In the rows, 128 means zero.
Rotation paths and how fast each direction turns (degrees a step)
Each turn is a multiple of 5 degrees from 10 to 175, or 0.
Each row of a path follows its step; steps can be skipped.
path 1
step 1: [125 127 134 133 129 137 130 130 136 132 128 120 120 130 122 138 154 126
 149 118 129 128 132 126 128 121 127 138 123 125 120 121 122 121 128 127
 129 137 131 143 136 121 125 129 121 133 119 117 126]
step 2: [130 121 117 129 126 121 120 124 126 129 129 139 134 133 139 143 119 127
 134 125 126 124 129 130 131 123 122 132 102 122 128 130 145 142 127 132
 122 122 130 124 136 138 128 123 143 124 127 126 124]
step 5: [137 122 122 128 120 130 126 114 132 129 121 130 145 133 133 143 124 131
 125 139 137 133 121 128 142 128 128 132 121 124 126 114 132 121 114 137
 123 141 131 122 134 128 114 133 131 131 133 138 125]
step 7: [113 139 135 128 123 132 129 139 124 135 147 117 112 129 125 112 126 139
 118 135 134 127 131 129 129 128 132 127 128 134 130 127 112 122 117 122
 139 127 127 130 128 132 122 120 126 138 122 127 128]
step 8: [132 121 126 137 127 130 136 120 140 136 128 119 129 120 135 134 133 129
 138 124 146 124 132 134 143 121 136 131 122 122 133 115 127 135 131 123
 123 136 128 126 122 131 124 146 122 127 129 127 148]
step 9: [130 135 115 130 120 132 136 121 120 127 117 143 139 121 130 119 128 117
 119 126 122 135 126 119 121 132 130 139 122 132 126 127 135 138 131 129
 120 113 131 127 126 145 140 117 123 121 132 131 132]
step 12: [135 127 119 118 115 128 129 116 121 121 116 141 136 124 130 139 124 123
 136 113 128 140 138 128 130 134 132 132 126 133 124 125 127 126 120 133
 118 123 133 132 139 119 130 132 117 117 128 120 114]
step 15: [140 124 135 122 123 137 132 121 128 126 104 132 133 124 125 134 117 123
 137 122 136 126 133 116 124 126 139 129 130 115 131 120 120 126 134 118
 133 126 120 121 130 123 117 139 127 115 127 137 128]
step 16: [134 142 121 134 125 125 123 126 126 117 133 118 130 129 127 119 138 123
 133 136 108 132 121 113 118 130 118 128 122 139 123 123 129 121 115 135
 131 126 130 117 132 136 131 127 130 122 128 147 126]
step 18: [119 127 117 119 132 142 122 121 128 124 126 129 124 125 117 127 123 141
 125 113 140 128 132 124 142 136 136 120 124 120 137 122 118 128 144 130
 132 123 118 124 124 141 123 129 127 117 124 125 132]
[132 126 127 127 127 127 127 126 127 128 131 130 127 130 128 125 132 132
 123 131 128 125 130 127 123 127 131 125 126 127 128 130 132 131 129 129
 126 131 127 126 124 127 127 124 128 127 125 125 125] => 100
[130 126 128 125 133 128 131 124 125 124 129 128 132 129 126 132 128 129
 125 129 125 129 126 125 128 128 125 124 133 126 128 129 126 125 128 129
 127 132 129 128 127 130 131 128 126 130 130 133 126] => 60
[129 127 129 127 131 126 127 133 126 128 126 128 128 132 131 126 128 131
 127 131 130 135 128 131 127 127 131 131 126 128 132 125 127 125 127 128
 128 130 133 128 130 130 131 129 125 125 130 128 125] => 155
[125 129 130 127 129 131 129 131 127 128 130 124 125 129 130 129 131 126
 126 129 129 124 125 131 126 126 127 131 129 128 133 129 126 129 128 132
 128 132 122 128 130 126 128 127 123 131 131 127 127] => 110
[125 129 124 126 130 124 128 130 129 131 126 127 127 129 127 124 125 129
 128 131 129 128 127 126 129 123 129 121 131 125 130 132 129 127 130 129
 128 126 126 131 134 130 128 127 129 130 128 126 128] => 100
[129 129 129 123 126 130 123 133 128 127 130 130 126 131 125 126 127 127
 128 126 129 126 126 132 130 127 126 129 129 127 126 132 130 128 130 126
 122 127 132 127 127 131 129 127 131 131 131 132 128] => 100
path 2
step 0: [130 112 142 129 122 123 114 123 121 141 147 129 119 130 112 142 139 126
 116 124 134 125 128 125 124 118 119 135 122 129 125 128 124 139 136 136
 120 120 136 123 134 137 129 122 130 137 131 124 122]
step 1: [128 114 132 135 116 139 128 127 126 132 138 133 138 111 111 122 128 130
 127 125 128 121 124 132 123 138 132 142 115 130 110 137 142 132 135 129
 128 123 125 118 127 116 124 137 128 136 139 124 120]
step 2: [136 133 133 136 121 131 114 121 114 129 122 126 132 134 116 128 134 144
 138 128 133 114 109 117 127 138 132 135 124 131 127 134 122 137 138 131
 115 112 127 115 128 134 133 122 124 130 128 122 129]
step 3: [143 132 126 133 132 126 134 120 112 129 143 136 133 129 116 131 139 127
 131 128 124 123 124 133 121 143 144 139 120 124 124 118 135 109 130 126
 129 123 132 122 141 136 122 124 138 141 134 122 133]
step 5: [131 126 125 125 147 135 127 117 128 139 128 136 133 128 122 142 143 130
 118 133 141 125 116 132 116 128 130 128 115 142 147 128 131 128 130 125
 127 119 125 124 137 130 124 140 133 139 118 129 137]
step 6: [129 129 127 138 132 131 121 109 133 135 144 127 127 133 120 127 125 133
 116 132 133 126 126 137 131 129 131 137 129 107 123 128 138 137 130 133
 138 120 129 121 129 129 138 148 133 139 121 145 136]
step 10: [137 122 123 122 115 144 135 122 118 128 126 148 143 119 113 128 126 130
 133 118 138 125 131 142 126 141 132 134 112 126 130 122 136 130 129 132
 118 122 130 117 136 123 127 130 123 127 125 121 126]
step 13: [133 133 119 141 132 133 126 111 127 134 124 125 137 123 114 135 127 136
 131 131 140 134 117 118 132 127 124 130 133 122 125 137 136 136 132 124
 112 121 135 120 134 125 135 144 122 131 145 134 143]
step 14: [144 123 122 134 140 138 124 117 116 143 144 128 121 134 122 136 138 128
 115 132 143 130 114 119 127 121 128 131 115 131 125 125 123 130 128 132
 126 132 124 130 136 130 122 123 132 146 131 126 133]
step 17: [130 127 127 123 116 121 120 119 125 130 146 137 136 121 109 134 133 126
 136 141 137 116 123 134 126 149 132 138 127 121 133 119 131 129 127 137
 140 121 134 123 130 130 126 130 130 145 123 130 123]
[128 131 128 131 126 121 132 131 124 126 125 131 123 124 127 128 127 129
 127 128 126 128 129 127 128 127 129 128 128 129 126 125 126 125 130 127
 128 125 132 130 129 133 130 129 129 130 128 131 129] => 85
[128 131 132 128 125 129 130 127 130 128 130 134 129 130 129 130 129 131
 133 129 123 129 127 130 128 130 129 128 127 131 129 126 129 125 129 131
 125 124 125 128 124 127 128 125 128 125 133 128 131] => 45
[130 127 132 130 125 129 124 129 126 130 127 129 126 132 129 128 130 128
 124 126 127 125 125 125 130 127 129 127 126 130 133 125 122 130 129 126
 127 130 129 130 129 127 126 126 127 124 128 131 128] => 155
[129 132 129 131 127 127 126 128 129 130 132 128 128 122 126 129 129 127
 131 127 131 129 130 122 130 126 128 131 130 130 126 129 126 129 129 126
 127 127 127 128 129 125 121 125 130 130 129 126 128] => 25
[132 130 132 131 132 128 126 127 128 123 121 128 128 125 124 130 129 130
 128 129 128 128 127 130 132 130 130 125 129 128 130 130 128 129 130 130
 133 126 124 127 127 126 128 132 128 128 127 128 128] => 100
path 3
step 0: [133 129 132 125 125 135 117 128 132 120 125 126 132 118 121 135 126 130
 133 149 102 124 138 122 115 138 134 120 131 124 115 130 128 129 118 116
 115 121 124 145 132 128 141 133 127 121 140 133 135]
step 2: [122 120 136 131 124 124 132 108 138 124 123 128 142 133 116 123 144 128
 132 134 112 124 126 110 138 126 124 112 122 118 124 135 141 124 126 125
 124 125 115 139 126 128 141 126 130 117 142 135 120]
step 3: [128 140 147 124 121 136 135 135 124 133 123 134 116 126 117 123 134 124
 135 127 130 122 133 113 126 139 138 111 137 121 113 138 145 127 120 115
 129 120 123 129 141 116 128 137 131 126 130 118 137]
step 4: [139 122 138 129 129 128 128 131 133 122 110 123 137 130 125 109 137 126
 140 132 119 117 130 118 133 142 129 127 118 114 116 132 125 124 137 118
 122 129 134 126 138 119 114 122 124 119 138 141 114]
step 6: [125 118 136 135 128 132 112 120 124 116 125 120 126 118 120 128 132 121
 145 123 124 119 130 108 128 134 131 121 109 126 118 134 131 134 134 114
 119 121 125 125 125 118 113 130 134 121 114 121 135]
step 7: [135 125 132 126 137 153 109 123 131 140 127 116 123 138 128 108 136 130
 128 130 125 126 142 123 141 136 131 110 135 129 120 123 131 136 125 116
 121 130 131 124 124 138 118 131 124 126 135 131 125]
step 8: [130 109 122 129 118 143 123 135 119 125 132 116 129 128 111 131 134 132
 137 133 119 131 123 115 141 139 120 130 117 124 131 137 117 129 119 109
 122 120 122 124 139 130 132 127 112 119 131 121 136]
step 11: [127 128 125 129 134 137 138 120 123 122 132 117 139 126 124 117 131 138
 132 151 121 120 131 115 125 141 129 121 126 128 119 149 141 132 123 126
 114 125 126 138 135 140 140 131 124 133 139 113 127]
step 17: [122 123 141 135 133 142 126 124 122 120 137 128 123 132 114 129 144 117
 138 130 121 119 142 108 124 144 126 127 125 134 136 137 121 124 134 113
 116 131 127 126 127 133 133 136 122 115 115 138 130]
step 18: [126 111 145 127 125 148 112 119 136 128 129 119 128 123 128 128 130 122
 121 136 132 116 125 123 138 128 131 107 119 122 112 126 136 142 125 115
 126 123 117 136 124 129 126 119 129 116 127 132 131]
[129 126 128 128 128 128 130 130 125 129 128 130 130 128 129 130 128 130
 128 126 128 129 131 130 125 134 127 132 127 123 129 129 122 129 129 127
 130 125 126 132 128 129 126 130 127 128 131 135 131] => 90
[129 130 130 127 127 127 132 129 126 127 126 132 129 128 127 128 128 128
 132 128 131 124 128 125 125 126 126 126 127 126 128 128 133 128 126 134
 129 126 130 129 126 130 127 122 123 129 132 129 128] => 40
[122 130 124 130 125 128 132 128 128 125 125 126 129 128 132 127 123 130
 126 134 126 129 128 127 127 126 129 127 128 128 129 128 131 126 125 125
 131 127 128 127 128 129 130 130 129 128 130 132 131] => 35
path 4
step 1: [137 139 122 124 128 127 140 131 130 129 144 113 145 126 120 144 135 115
 126 137 131 127 130 131 118 141 135 130 124 122 117 137 125 122 114 133
 134 116 117 126 139 137 138 130 127 127 125 122 144]
step 3: [128 133 135 124 141 136 128 134 126 122 134 140 136 142 130 136 131 118
 118 124 121 111 116 122 128 125 137 136 129 122 122 140 133 123 135 137
 128 125 128 141 134 143 120 119 149 137 112 132 128]
step 4: [130 136 114 115 136 116 132 137 125 128 122 109 136 131 125 122 149 133
 124 143 121 140 135 122 131 124 128 128 128 122 123 128 129 125 128 136
 120 118 121 125 114 124 125 123 151 130 130 136 137]
step 5: [128 118 147 125 129 119 133 122 146 127 134 126 137 118 125 140 127 115
 127 135 138 127 140 116 128 124 144 116 116 128 123 134 141 111 126 123
 137 122 117 131 120 129 133 123 137 130 119 125 131]
step 6: [129 121 119 124 132 116 142 126 118 133 141 135 132 146 132 129 129 128
 134 128 120 128 137 126 126 123 122 142 129 114 116 127 139 113 134 124
 148 128 123 117 145 136 128 136 139 137 131 132 133]
step 7: [139 140 122 127 132 141 133 123 125 135 123 119 123 123 132 125 135 124
 127 143 122 115 135 125 134 129 135 129 119 117 121 145 108 121 128 128
 140 122 127 144 129 131 139 119 142 145 120 121 130]
step 8: [138 109 119 115 132 117 133 132 130 120 111 127 147 141 126 132 130 116
 130 134 128 126 135 130 133 134 130 121 125 129 136 138 140 129 131 143
 135 125 130 131 124 117 120 130 138 143 117 141 124]
step 13: [130 136 133 107 130 128 139 131 144 120 124 130 129 129 122 137 130 116
 134 133 122 127 135 128 128 140 122 124 118 117 130 131 127 120 121 130
 139 125 144 124 117 130 140 106 131 134 115 122 142]
step 16: [137 136 115 116 135 130 141 126 131 128 121 123 133 144 120 130 130 131
 117 124 121 132 129 135 119 124 124 102 122 128 134 118 139 124 123 130
 134 130 121 135 126 142 133 127 150 141 121 129 123]
step 17: [113 135 129 116 124 125 130 137 126 123 135 124 127 123 130 140 128 130
 132 137 130 129 132 118 121 150 137 112 128 111 116 139 139 121 142 139
 132 125 122 134 135 121 133 115 137 124 119 135 131]
[128 130 126 132 127 133 133 128 127 128 129 128 129 127 131 128 125 131
 131 128 127 125 129 127 124 133 129 126 123 123 130 129 130 128 129 130
 130 127 130 127 131 128 130 133 128 131 130 127 126] => 70
[127 126 128 124 126 133 126 129 132 127 125 131 128 126 128 130 127 129
 128 130 125 130 130 126 129 130 128 126 127 130 128 128 126 128 128 133
 121 129 126 123 129 127 131 130 133 129 126 132 130] => 85
[129 130 126 127 125 128 128 131 128 129 125 124 128 129 126 134 127 129
 126 124 127 125 127 129 127 126 126 127 130 127 132 131 128 130 128 133
 127 130 127 134 129 129 123 132 128 125 125 127 129] => 55
